In the rows, 128 means zero.
Each row of R is roughly a mix of the hidden directions of one of a few groups.
R (140 x 10):
[[102 117 129 156 155 108 135 125 132 186]
 [ 97 128 141 100 181 139 149 137 103 141]
 [150 165  83 119 133 117 119 143 118 169]
 [ 93 118 172 122 162 148 113 103 118 147]
 [111 122 191  94 107 118 134 125 125 122]
 [115 155 134 120 132 111  90  91  83 135]
 [ 90 132 137 130 137 134 176 145 113 168]
 [ 98 132  97 107 141  81 116 120 140  95]
 [156 130  99 132 119  89  97 140  93 105]
 [154 147 143  88 135  94 147 159 104 141]
 [138 129 156 167 134 137 117 143  72 139]
 [123 119 182 126 179 116 130 141 140 131]
 [166 115 137 124 138 188 122 118 108 114]
 [119 134 124  87 173 134 104 141 113 164]
 [158 160 151 114 164 103 123 109 117  95]
 [ 88 126 164 160 124 104 134 156 155 140]
 [133 146 120  99 124 146 128  74 147  92]
 [106 101 120 129 109 140 145 161 130 183]
 [115  86 138 111 130  97 115 168 152 108]
 [110  99 126 137 150  83 125 161 160 145]
 [116 145 117 144 123 105 171 108  86 156]
 [117  89  79 112 131 129 112 143 123  92]
 [110 120 140 112  94 146 125 106 153 180]
 [113 146 104 133 132 110 100 181 161 130]
 [ 73 157 120 106 137  97 131 144 148 139]
 [149 155 115 105 123 174 121 174 128 125]
 [126 151 149 135 138  78 114 127 142  82]
 [138 147 143  89 124 155 130 164  85 123]
 [122 128 188 100 131 129 119 130 102  97]
 [175 122 153 153 118 149 167 107 132 116]
 [ 96  97 163 121 141 103  94 117 120 100]
 [161 160 144 132 103 120 131 120 182 128]
 [168 113  92 134 143 151  86 111 131 115]
 [159 113 137 142 138 151 148  71 119 109]
 [101 122 147 123 141 129 115 170 119 181]
 [155 126 118 152 156 101 163 104 109  96]
 [123 118 103 169 135  96 115 112 175 132]
 [133  99 156 143 101 158 151  86 111 132]
 [150  93 128  92 151 143 103 115 121  89]
 [118 106 131 154 142 111 127 116 175 173]
 [146 136 137 171 115 132 139 160 172 151]
 [164 130  65 123 140 117 137 133 148 138]
 [103 140 116 104 136 117 128  67 153 120]
 [139 136 142 154 125 120 122 146 120 196]
 [137  96 157  78 147 124 111 134  99 113]
 [159  88 152 100 136 118 116 161 132 100]
 [123 111 139  79 156 161 113 135 154 108]
 [134 136 124 135  76 139 132 157 121 176]
 [138 153 167 150 157 119 107 124 144  86]
 [108 147 125 121 126 120 160 119  86 177]
 [ 98 139  88 145 161 120 132 106 137 168]
 [161 128 123 103 175 134 118 101  94 140]
 [ 76 133 128 137 131 110 155  90 111 152]
 [143 149 119 166 160 163 136  95 152 128]
 [115 146 107 121 133 122 140 159  67 144]
 [158 167 140  80 118 144 119 138 111 150]
 [169 110 155 144 147 147 154 110 148 161]
 [ 99 134  81 141 153 124 117  90 148 146]
 [145 181 112 122 147  87 130 143 107 129]
 [152  97 153 155 102 154 157 101 140 115]
 [140  96 138 143 143 151 126 165 164  93]
 [131 120 141 140 141 121  87 108 156  76]
 [113 111  82 105 108 127 157 149 163 128]
 [ 89 137 149 127 129 160 162 118 171 129]
 [169 141 124 112  96 140 124 124 131  74]
 [175 132 113 104 150 124 149 165 156 120]
 [113 163 124 175 129 109 150 129 148 163]
 [126 116 147  84 154 163 115 168 138 134]
 [102 106 119 143 117 114 149  67 128 142]
 [148 107 103  97 147 124  94 163 133  97]
 [144 109 141 123 155 144  81 137 138  84]
 [135 125  98 114 149 135 161 149 157  82]
 [121  99 166  96 138 161  93 119 139 116]
 [100 138 164 122  98  84 125 156 119 115]
 [101 109 155 100  96 145 129 154  97 151]
 [106 138 128 115 166 126 149 139  72 145]
 [126 157  91 132 107 167 126 120 147  88]
 [146 107 135 183 114 123 137 164 101 129]
 [102 141 147  94 178 145 138 158 127 133]
 [128 137 121 127 127 105 102  90 168  85]
 [104 111 118 133 123 146 103  78  90 143]
 [145 173 112 135 101 102 156 161 145 125]
 [160 122 143  95 148 116 135 167 152  94]
 [123 109 113 166 138 102 125 105 180 136]
 [ 94  98 140 134  81 160 125 151 138 124]
 [122 112 159 127 146  89 140 144 107 175]
 [113 149 102  98 128 125 101 138  90  88]
 [102 101 138 117  85 113 129 106  84 120]
 [ 92 134 147 168 159 119 151 149 120 100]
 [132 154 106  92 101 134  97 171 143 131]
 [ 92 164 150 130 118 134 180 120 125 139]
 [151 140 162 128 136 135  92  96  90 149]
 [175 100 140 143  97 123 143 113 103 101]
 [129 129  98  68 135 133 143 129 165 136]
 [109  92 148 130 110 165 136 167 156 130]
 [126 154 113 167 100 104 102 144 101 155]
 [ 82  85 142 100 113 140 113 122 115 150]
 [153 123 172  88 119 148  98 109 116 125]
 [128 185 138 163 133 105 131 101 131 113]
 [111 105 164 115 158  81 107 138 129 112]
 [ 91  80 136 106 111 116 113 106 105 144]
 [151 140 113  67 139 129 124  98 133 148]
 [118 157 146 131 127 192 141 149 140 134]
 [122 130 106 101 124  99 113  80 155 100]
 [149 180 152 126 120 130 127 170 117 150]
 [117 111 123 172 118  73 140 132 115 143]
 [135 149  70 158 128 150 111 148 127 143]
 [107 151 100 129 137 175 110 160 135 155]
 [100 142 118 114 125 125 175 152 172 141]
 [146 113 148 149 109 122  94  75 108 130]
 [ 96 145 158 159  91 137 124 130 145  93]
 [124  83 117 121 130 139  89  92  97 127]
 [164 101 113  83 161 110 127 148 123 133]
 [123 121 178 128 157 172 139 126 120 151]
 [128 157 138 159  95 147 129 116  80 144]
 [173 118 135  96 114 112 122 115 132  80]
 [131 155 107  98 107 125  74 150 116 123]
 [128 131 189  87 120 142 143 117 121 119]
 [143 145 142 133 157 141 171  80 141 126]
 [ 90 147 132 109 165 152 146  91 147 134]
 [148 118 127 117 135  94 105 169 114 171]
 [106 129 102 136  97  69 109 128 126 115]
 [161 164 129 119  97 142 158 116 121  89]
 [113 132 116 146  66 119 115 108 125 158]
 [133 129  91 116  70 126 137 160 135 119]
 [153  93 118  77 139 113 111 143 119 102]
 [100 125  97 142 143 120 123 183 136 157]
 [184 126 126 127 107 130  91 152 102 130]
 [162 116 153  85 156 156 143 151 121 129]
 [127 140 148  80 130 131 138  80 145 104]
 [113 141 114 184 117 129 163 152 112 140]
 [ 80 170 125 145 129 160 136 104 139 131]
 [141 147 137 108 159 142 122 188 123 110]
 [168 109 110 140  75 131 108 121 150 130]
 [159 153 141 142  81 135 119 158 145 153]
 [111 179 147 118  84 139 153 130 118 130]
 [ 66 131 105 122 147 132 121 139 158 147]
 [116 132 145  91 112 174 133 163 111 108]
 [113  97 106 124 121 136  70 155 119 139]
 [129  89 155 151 123  73 135 116 117 127]]
Here is one row of each group, with its name. Which group are the others in?
[164 114 176 131  99 134 130 145 101 107]	P
[134  88 123  84 137 109  97 120 100 110]	H
[112 106 110 126 115 141 134 142  74 167]	T
[140 141 142 171 109 161 160  99 144 112]	M

[141 150 178 136 134 141 157 124 149 166]	T
[ 91 135 153 114 186 133 149 131 119 126]	T
[ 95 100 155 139 140  90 119 158 156 127]	H
[104 125 101 104 128 129 162 160 173 123]	T
[145 187 134 151 139 131 138  91 119 118]	H
[114 148 137 165  88 112 151 115 115 165]	T
[158 162 151 121 179 103 139 118 119 131]	H
[103 120 108 109 113 125 117 102 103  73]	M
[125 123 140 180  85 101 133 117 107 120]	P
[153 126 147 174  94 159 141 112 110 139]	M
[167 129 107 125 110 125 182 142 136 154]	T
[168 124 164  90 117 139 136 136 123  91]	P
